500 stands for zero in the data rows.
Here are some points, each followed by its number:
array([501, 561, 423, 452, 532, 350, 589, 334, 460, 479, 422, 408, 529, 335, 630, 341, 355, 472, 419, 448, 446, 564, 328, 357, 480, 570, 432, 608, 506, 204, 434, 521, 511, 503, 550, 381, 311, 398, 525, 344, 463, 385, 503, 232, 535]) 0
array([600, 636, 579, 527, 448, 691, 571, 540, 714, 446, 573, 593, 510, 692, 909, 364, 712, 460, 539, 523, 275, 500, 961, 535, 453, 556, 592, 511, 401, 880, 418, 569, 788, 540, 609, 372, 545, 649, 659, 654, 485, 849, 884, 507, 495]) 1
array([440, 467, 341, 695, 464, 429, 500, 517, 292, 541, 295, 518, 272, 491,  59, 611, 345, 524, 695, 381, 417, 332, 749, 574, 401, 584, 570, 601, 537, 344, 362, 705, 319, 381, 515, 648, 426, 654, 531, 526, 587, 438, 328, 489, 462]) 2
array([427, 420, 613, 355, 402, 544, 529, 639, 400, 639, 496, 398, 409, 363, 475, 317, 461, 412, 613, 448, 575, 563, 259, 459, 623, 487, 329, 556, 396, 708, 579, 400, 640, 476, 500, 493, 594, 506, 486, 534, 525, 407, 278, 563, 489]) 3
array([736, 376, 282, 723, 501, 634, 472, 642, 409, 868, 490, 401, 700, 497, 739, 560, 759, 536, 549, 599, 402, 716, 520, 491, 697, 403, 964, 404, 785, 656, 827, 463, 585, 579, 558, 688, 527, 539, 631, 713, 642, 505, 867, 504, 839]) 4
array([434, 415, 524, 218, 643, 428, 447, 474, 473, 217, 494, 505, 359, 506, 365, 278, 489, 571, 553, 682, 671, 564, 495, 582, 664, 475, 476, 387, 540, 672, 438, 365, 394, 450, 399, 384, 317, 568, 478, 408, 497, 499, 520, 363, 518]) 5
array([583, 454, 547, 698, 478, 715, 534, 405, 460, 767, 509, 309, 693, 465, 854, 653, 685, 631, 450, 698, 690, 407, 398, 546, 442, 381, 553, 573, 498, 411, 592, 446, 558, 601, 706, 476, 610, 487, 681, 758, 523, 246, 624, 493, 807]) 6
array([299, 604, 455, 367, 501, 573, 639, 388, 511, 362, 480, 657, 333, 438, 518, 436, 423, 583, 455, 550, 507, 464, 711, 525, 269, 529, 443, 572, 499, 575, 434, 731, 554, 620, 447, 587, 279, 706, 508, 713, 531, 593, 590, 551, 332]) 7
array([544, 284, 369, 594, 500, 590, 441, 203, 487, 340, 364, 444, 628, 457, 501, 463, 349, 483, 225, 429, 536, 293, 455, 666, 515, 508, 503, 340, 604, 191, 485, 400, 379, 520, 555, 379, 447, 527, 482, 345, 482, 306, 548, 395, 631]) 8
array([379, 471, 481, 281, 441, 539, 545, 515, 482, 603, 376, 463, 408, 425, 492, 397, 478, 419, 536, 520, 538, 531, 187, 441, 494, 408, 385, 307, 470, 641, 604, 440, 488, 416, 413, 591, 437, 531, 479, 457, 385, 485, 491, 637, 513]) 9
array([705, 569, 554, 549, 755, 281, 439, 494, 704, 720, 585, 714, 589, 401, 565, 506, 425, 573, 575, 688, 395, 489, 406, 391, 459, 750, 609, 583, 465, 373, 457, 781, 483, 528, 394, 489, 597, 329, 335, 364, 518, 178, 354, 424, 131]) 10
array([621, 465, 520, 531, 591, 400, 487, 598, 420, 680, 686, 569, 427, 535, 538, 709, 522, 323, 517, 483, 501, 455, 413, 379, 434, 536, 590, 486, 629, 349, 496, 540, 457, 509, 529, 512, 643, 424, 420, 502, 550, 349, 413, 431, 403]) 11
array([230, 655, 537, 489, 478, 273, 583, 487, 467, 317, 395, 333, 352, 425, 419, 236, 351, 409, 554, 221, 487, 296, 347, 464, 480, 339, 418, 379, 448, 397, 515, 346, 317, 478, 470, 228, 509, 513, 439, 466, 378, 485, 222, 440, 391]) 12
array([688, 410, 503, 852, 511, 643, 332, 372, 362, 598, 671, 547, 999, 665, 769, 755, 822, 660, 388, 582, 575, 593, 756, 562, 626, 523, 794, 579, 621, 485, 615, 298, 692, 666, 660, 563, 525, 659, 619, 675, 692, 536, 680, 595, 724]) 13
array([475, 386, 512, 437, 363, 329, 367, 440, 669, 463, 571, 546, 309, 565, 186, 350, 437, 310, 594, 418, 408, 338, 668, 332, 499, 841, 221, 645, 465, 180, 591, 515, 251, 336, 394, 494, 425, 316, 420, 427, 438, 556, 288, 506, 286]) 14
array([384, 709, 405, 503, 562, 397, 546, 616, 621, 504, 581, 431, 240, 469, 515, 404, 387, 439, 566, 389, 530, 475, 630, 456, 474, 590, 541, 547, 576, 718, 415, 612, 636, 461, 485, 566, 511, 467, 257, 467, 536, 767, 666, 477, 422]) 15
New points follow, each followed by the numbers of its three nearest points above, looking only along the 8 directions in which the numbered points spread most, smallest number first.
array([902, 360, 491, 732, 447, 599, 443, 526, 575, 775, 631, 481, 819, 544, 855, 803, 704, 600, 396, 717, 398, 754, 632, 451, 614, 346, 585, 435, 705, 727, 610, 360, 584, 651, 623, 571, 502, 783, 622, 702, 668, 485, 853, 546, 911]) 4 6 13
array([452, 507, 433, 493, 551, 443, 370, 418, 452, 455, 486, 494, 330, 355,  87, 622, 423, 528, 460, 466, 464, 462, 315, 538, 475, 610, 399, 559, 466, 243, 431, 603, 227, 372, 365, 383, 423, 320, 382, 494, 419, 570, 311, 476, 238]) 2 11 14
array([508, 341, 549, 501, 669, 509, 555, 361, 344, 323, 300, 560, 557, 344, 216, 737, 390, 417, 385, 396, 366, 519, 439, 589, 753, 332, 513, 518, 432, 357, 402, 535, 324, 427, 563, 398, 349, 525, 563, 514, 657, 399, 378, 577, 650]) 0 8 9
array([499, 570, 472, 463, 490, 513, 586, 594, 373, 237, 353, 466, 666, 605, 557, 349, 439, 502, 539, 336, 694, 454, 692, 607, 493, 541, 360, 672, 283, 399, 510, 503, 159, 707, 535, 490, 447, 441, 528, 575, 455, 423, 412, 506, 445]) 0 7 8
array([383, 415, 347, 613, 447, 583, 475, 443, 384, 507, 445, 476, 154, 519, 166, 365, 592, 308, 449, 460, 425, 464, 418, 492, 450, 450, 349, 473, 435, 291, 529, 585, 298, 321, 378, 525, 427, 345, 439, 545, 369, 481, 355, 385, 354]) 2 12 14
array([393, 703, 580, 322, 477, 349, 430, 402, 492, 338, 495, 470, 497, 524, 350, 551, 416, 486, 367, 314, 589, 433, 406, 485, 521, 572, 450, 542, 539, 301, 293, 450, 419, 459, 447, 832, 600, 451, 492, 435, 495, 537, 470, 574, 423]) 0 9 11
array([630, 308, 405, 638, 530, 550, 359, 614, 506, 636, 456, 620, 543, 586, 594, 750, 458, 533, 480, 620, 344, 594, 412, 347, 654, 511, 489, 662, 561, 475, 498, 407, 431, 520, 540, 604, 495, 575, 473, 645, 551, 515, 671, 516, 610]) 6 9 11
array([748, 446, 604, 808, 447, 481, 424, 528, 467, 669, 536, 439, 688, 543, 830, 731, 772, 313, 489, 603, 436, 520, 403, 542, 664, 355, 576, 353, 522, 520, 564, 510, 702, 518, 638, 460, 428, 438, 586, 441, 547, 391, 568, 589, 762]) 4 6 13
